Named moves (each a turn or a mirror), then the moves between two rows, first move first; the first pair answered
kolef:
[-0.06 -0.17 -0.11 -0.03 -0.15 -0.51 -0.07 0.63 0.23 -0.64 1.40 -1.78] -> [0.18 0.08 0.68 -0.14 0.28 1.29 0.39 -0.75 -1.61 -0.31 0.97 0.30]
[1.92 1.73 2.49 -0.15 0.87 -0.01 -1.53 -2.34 4.92 -1.71 -1.67 1.17] -> [1.82 1.94 2.74 -0.08 1.02 0.67 -1.25 -2.45 4.24 -1.50 -1.83 1.96]
[0.06 0.38 -0.68 -0.34 -1.27 -2.37 -2.11 0.04 2.01 -0.40 -2.02 -1.19] -> [0.09 0.74 0.17 -0.41 -0.97 0.53 -1.04 -1.88 -1.32 -0.08 -2.49 3.02]
beda:
[0.54 1.47 -0.62 0.64 -2.63 0.61 -2.08 -1.85 2.97 -1.27 -1.95 2.53] -> [0.25 -0.62 -1.72 3.77 -3.88 1.14 0.02 0.71 0.19 1.32 0.76 1.55]
[0.03 2.58 0.09 0.95 -0.60 0.68 -1.78 2.47 -0.53 -0.32 1.09 1.27] -> [0.10 2.72 0.26 0.47 -0.58 0.72 -2.17 1.82 -0.02 -0.72 0.89 1.59]
[-0.09 -1.64 -0.19 1.47 -0.78 0.50 1.60 1.34 -1.75 1.45 1.59 -1.73] -> [0.69 1.19 1.17 -2.28 0.91 -0.18 -0.91 -1.42 1.80 -1.70 -1.32 -0.36]
[-0.24 0.30 1.19 0.12 -0.39 2.09 2.37 -0.89 -2.61 -0.16 0.94 -0.46] -> [-0.12 1.31 1.86 -1.34 0.18 1.87 1.35 -2.17 -1.14 -1.77 -0.21 -0.05]
gan:
[-0.05 0.68 -0.28 -0.90 0.71 -1.96 -1.58 -0.32 2.80 -1.62 -1.38 -1.98] -> [-0.16 0.08 -1.02 0.43 -0.28 -2.71 -1.45 0.89 2.13 -0.43 -0.81 -3.09]
[0.23 -0.83 -0.82 2.12 -1.04 1.63 -0.15 1.34 -3.04 3.63 0.59 0.97] -> [0.47 0.75 0.33 0.29 0.04 2.67 -0.89 -0.72 -2.85 2.27 -1.17 3.00]
[0.29 0.53 1.13 -0.82 0.70 1.23 0.21 -0.79 -2.18 1.18 -0.87 4.07] -> [0.60 1.04 1.92 -2.57 2.38 1.54 0.43 -1.56 -0.24 -0.93 -0.03 2.40]
[0.03 -0.04 0.62 -0.12 0.54 -2.80 2.45 2.21 3.59 -0.31 3.98 -4.19] -> [-0.20 -1.16 -0.85 2.95 -1.88 -2.98 2.31 3.73 0.08 3.15 2.90 -1.97]
Then:
Each pair is 2 to 4 moves apart.
[-0.90 -2.03 -0.68 -0.24 0.98 2.44 4.05 -0.46 -1.42 -0.23 4.42 -0.91] -> [-0.83 -1.60 -1.68 1.41 -1.49 2.06 2.49 -0.64 -4.08 2.32 1.33 2.97] | kolef then gan then gan
[-0.52 -0.77 -2.24 2.13 -3.50 -3.94 -2.58 1.61 -1.08 3.20 -4.65 1.59] -> [0.23 1.79 0.83 -2.40 -0.03 -1.19 -2.61 -3.04 0.25 -0.92 -6.05 4.06] | gan then kolef then gan then kolef
[-0.55 -0.96 0.26 1.14 0.96 1.53 1.31 1.14 -0.35 0.49 4.56 -2.23] -> [0.33 1.87 1.98 -2.21 1.96 1.65 -1.31 -2.84 1.14 -2.09 0.04 2.04] | kolef then gan then beda
[0.12 2.04 0.48 -3.50 0.50 1.53 -3.37 -2.78 5.98 -0.65 -1.80 0.04] -> [0.16 0.98 1.72 -1.92 1.55 6.29 0.25 -3.72 -0.01 1.10 0.87 3.58] | gan then gan then kolef then gan
[1.20 -0.47 0.97 0.54 0.00 1.68 1.03 -1.36 -2.86 1.79 -1.59 3.63] -> [0.54 -2.30 -0.18 2.01 0.26 0.20 2.63 1.96 -0.34 1.83 2.67 -2.48] | gan then gan then gan then gan
[-0.55 0.30 1.22 -0.09 1.15 2.15 0.30 -1.95 -1.08 -0.06 -0.31 3.75] -> [-0.47 0.36 -0.54 1.07 -1.56 -1.41 -2.32 -0.29 0.13 1.17 -2.79 2.80] | kolef then gan then gan then gan
[1.35 -0.93 0.40 0.37 4.95 2.56 3.25 -2.06 -2.73 -0.82 4.40 0.83] -> [1.88 1.45 1.06 -1.94 5.00 1.64 0.36 -4.33 -0.86 -2.52 0.76 2.90] | gan then gan then gan then beda
[-1.16 0.07 0.81 -2.05 3.10 -0.49 1.27 0.70 3.24 -2.56 1.91 -1.48] -> [-0.85 1.49 0.76 -2.77 2.29 -0.98 -0.84 -0.81 3.45 -2.78 -1.43 1.02] | beda then gan then beda
[-0.53 -2.00 -1.03 1.98 -0.60 1.18 2.01 1.14 -2.84 1.78 1.54 1.16] -> [-0.62 -1.31 -2.45 1.96 -1.81 -2.29 -1.17 2.19 -0.28 1.65 -1.07 0.04] | gan then kolef then gan
[-0.72 -1.23 -0.43 1.59 -0.34 -1.85 -0.26 2.33 -2.49 3.07 -0.12 1.24] -> [-0.59 -0.89 0.81 -1.20 2.83 -2.26 0.35 1.60 1.75 -0.70 1.73 -2.25] | gan then gan then gan then gan
[-0.38 1.70 -0.25 -1.43 0.85 -0.05 -0.68 -2.10 2.62 -1.50 2.00 -1.87] -> [-0.22 1.87 -0.19 -0.17 -0.47 1.95 -0.34 -2.76 -1.53 0.42 0.57 2.61] | beda then gan then gan then gan
[-0.71 -1.28 -0.67 0.39 -0.14 -2.01 -0.33 2.23 2.06 -0.30 2.02 -3.88] -> [0.20 1.27 0.48 -1.95 0.15 -0.63 -2.61 -1.83 1.67 -1.20 -3.15 1.55] | gan then gan then beda then gan
[-0.56 0.08 0.23 -1.29 0.48 -1.44 -0.27 0.17 3.46 -2.70 0.74 -2.63] -> [-0.89 -1.36 -0.94 2.63 -1.94 0.31 1.10 1.67 -2.67 1.82 1.24 0.86] | beda then gan then kolef
[0.00 0.96 0.27 -1.27 -0.79 -0.57 -3.61 -0.65 0.77 -0.47 -3.48 2.48] -> [-0.27 0.29 -0.19 -1.08 -0.37 -2.21 -2.88 1.23 3.54 -1.17 -0.78 -2.03] | kolef then gan then gan
[-1.05 0.18 2.88 0.76 -1.60 -1.27 0.81 1.68 -2.41 2.73 -1.74 2.15] -> [-0.83 1.29 4.06 -1.28 0.67 0.24 1.27 -0.28 -1.51 0.64 -1.49 2.72] | gan then beda then gan
